D: rows in a few groups, each row roughly a mix of its group's directions:
D (100 x 10):
51; 3; -1; -28; 13; 9; 40; 4; 24; -16
-7; 14; 64; -1; -34; -17; -9; -2; -1; 12
-11; 15; -6; -23; 7; -18; 23; -56; -21; 27
9; -23; -1; 20; 10; 13; -11; 54; 26; -34
34; -1; 64; -6; 14; 7; -2; -5; 4; 23
-5; 13; 35; 14; -22; -31; 20; 39; 32; -12
54; -13; 24; -33; 15; -19; -13; -21; -11; 4
-27; 53; 7; 4; -20; -4; 21; 26; 15; -28
-4; -40; 31; -8; -13; -3; 42; 23; 32; -3
32; 23; 22; 21; 27; -44; 2; 29; 9; -10
27; 1; 58; 22; -25; 13; 11; -7; 7; 21
-5; -26; 22; -20; 16; 2; 58; 14; 16; -21
21; -12; -56; -1; 44; 7; 6; 6; 1; -16
36; 5; 62; -6; 17; -10; -14; -3; -14; -10
-27; 8; -48; -10; 0; 9; -1; -7; 18; 49
3; -37; 32; -9; -17; -8; 47; 18; 21; -16
8; 27; 25; 28; -7; -17; -26; 52; 14; 5
36; 13; 59; 2; 6; -3; -30; -9; -10; 7
-3; -28; -35; -33; 11; 13; 18; -44; -15; -14
-40; 9; -5; -6; -16; 43; -12; 39; 23; 5
-16; -9; -51; 5; -50; 8; -5; -9; 18; 10
54; -12; 12; -33; 19; -23; -14; -23; -10; 2
-19; -3; 2; -25; -31; 58; 5; -13; -3; 23
-19; -49; -6; 30; -32; 14; -32; 11; 2; 6
8; 0; 19; 40; 4; -3; -10; 51; 27; -26
11; 9; -1; 10; -12; -41; -8; -52; -33; 9
25; 1; 24; 11; 55; 9; -15; 10; -34; -15
0; 12; -25; -1; 54; 23; -18; -3; -14; 37
6; 55; 2; -38; 20; 16; 19; 20; 9; -10
5; 48; -1; -44; 17; 7; 31; -23; -7; 3
-32; -19; 6; 20; -10; -31; -47; -6; -24; 19
-31; -6; -7; -15; 7; 1; 9; 11; 38; 56
28; -31; 53; -6; 1; 7; 36; 8; 10; 2
29; -6; -24; -4; 32; -15; 2; 12; 4; -57
56; -20; 21; -37; 12; -11; -7; -14; -14; 0
46; 10; -17; -48; 16; -2; 9; -5; -13; -27
0; 27; -30; 8; 43; 12; -37; -7; -30; 10
5; 32; -35; 3; 32; 5; -25; -16; -39; -17
49; -41; 6; -11; 33; 0; -2; 24; -12; -8
33; 11; 64; 7; 8; 7; -12; -8; -4; 20
-32; 52; 21; -13; -36; -5; -5; -1; -12; -15
7; 8; -37; -3; 48; 28; 16; -12; -26; 21
-25; 41; 4; -7; -13; -14; 10; -46; -16; 29
-18; -16; -53; 5; -47; 9; -1; -4; 19; 1
45; 3; 27; -47; -1; 11; 0; -24; -21; -2
-3; -33; -37; -32; 13; 25; 17; -30; -7; -25
14; 42; 3; -44; 20; -4; 29; -25; -13; 13
-9; 8; -7; -26; 9; 52; 16; 33; 24; -21
14; -44; 33; 3; -3; 7; -19; -28; -11; 40
12; -6; 30; -10; 59; 8; 10; 12; -6; 32
-10; -36; 0; 43; -16; 5; -29; 35; 16; -16
44; 10; -20; -45; 18; 10; 14; -1; -13; -29
42; -30; 4; 19; 9; -47; -10; -17; -20; -4
4; -36; -19; 29; 27; -43; -1; -8; 2; -31
-6; 29; -50; 3; 19; 24; 30; 5; 19; -22
-38; -20; 7; -29; 19; -17; 14; 28; 41; 9
-30; -3; -54; 13; 15; 12; -10; 27; -20; -22
-27; 17; 5; -27; -19; 51; 1; 23; 13; 25
29; 14; 25; 34; 16; -42; -8; 31; 9; -11
22; 15; -9; 39; -47; 12; -22; -20; -21; -5
45; -38; -19; -10; 37; -24; -15; -1; -6; 0
-4; 30; 38; -6; 25; -44; -19; 9; -21; -17
18; -1; 66; -13; 2; -7; 12; -1; 17; 28
14; -32; 41; -12; 25; 14; 17; 16; 23; 35
57; -32; 15; -18; 15; 5; 26; 2; 17; 5
12; 8; 2; -23; 1; -16; 19; -57; -29; 26
28; -40; -3; 2; 34; -7; -18; 38; -24; -14
17; 19; -29; -48; -17; 16; 23; -32; -1; -12
11; 20; 50; -3; 40; -22; 13; 6; -24; -13
-22; -31; -40; -5; -41; 7; 12; 6; 33; -10
-29; 13; 0; -29; -22; 57; 6; 6; 8; 20
25; -14; -5; -36; -35; -10; 10; -26; 1; -44
-51; 50; -9; 20; -14; -10; -12; -8; 3; -5
-47; 10; 18; 16; -24; -17; -40; -3; -26; 10
16; -33; 12; 36; -10; -41; -12; -27; -18; 17
9; -7; -23; -20; 20; 32; -22; -41; -36; 11
18; 29; -31; 12; 1; 11; -44; -26; -33; -4
-24; 5; -6; 43; 25; 34; 13; 38; 10; -8
15; -37; -25; -4; 28; 19; -24; -32; -26; 21
-34; 8; -41; -17; -34; -32; -12; -2; 13; -19
59; -11; 17; -37; 5; -12; 21; 4; 9; -12
-37; 13; 36; 31; -19; 14; -9; -22; 8; 32
35; -19; 6; 28; 18; -53; -1; -15; -12; -12
-36; 18; -8; -26; -14; 57; 13; 2; 13; 2
40; -2; -18; -8; 27; 23; 42; -3; 32; -5
31; -17; -27; -4; 17; 26; 44; -5; 33; 2
-21; -26; -43; 1; -17; 6; 41; 10; 8; -31
2; 12; -6; 9; 32; -19; 41; -35; 5; -39
-19; -36; 16; -11; 3; -11; 44; 30; 25; -21
23; 13; 49; -2; 49; -1; 4; 2; -23; -4
-17; -39; 24; -11; -5; -2; -5; 31; 47; 21
-54; 10; -8; 35; -21; 28; 14; 9; 14; 10
12; -2; 19; 23; -16; -42; -11; -34; -25; 33
14; 27; 48; -10; 26; -24; -37; -1; -14; -1
7; -34; -9; 16; 0; 15; -25; 51; 18; -28
27; 40; -11; -47; -2; -11; 11; -6; -6; -34
0; -19; 24; -12; 48; 19; 0; 18; 20; 40
-17; -10; 41; -18; -18; -16; 23; 11; 43; 24
42; 1; 10; -15; 15; -30; 19; -41; -27; 11
6; -20; -17; 12; 42; -29; 28; -18; 8; -38
which group is each row in? (one row of each group first):
-37; 30; -2; -20; -10; 51; 15; 12; 19; -1 => (126)
29; -22; -55; -15; 35; 4; 3; -3; -6; -12 => (50)
13; 27; -31; 12; 8; 7; -10; -21; -42; -41 => (115)

-30; 4; 19; -24; -29; -48; 10; 10; 27; -15 => (115)
7; -19; -23; -30; 31; -12; 31; -45; -14; -5 => (126)
-8; -18; -37; 2; -17; -8; 47; 4; -14; -39 => (115)
-33; -14; 13; 17; -14; -27; -48; -4; -28; 17 => (50)
20; 23; 25; -39; -6; 14; 5; 11; -9; 50 => (126)
-26; -18; -3; 35; -25; 10; -37; 39; 16; -6 => (126)
36; 18; 26; 31; -34; 12; -27; -22; -18; 4 => (115)
27; 2; 9; -19; -10; -15; 7; -51; -34; 27 => (126)
-6; -31; -19; 32; 36; -25; -39; 8; -13; 9 => (50)
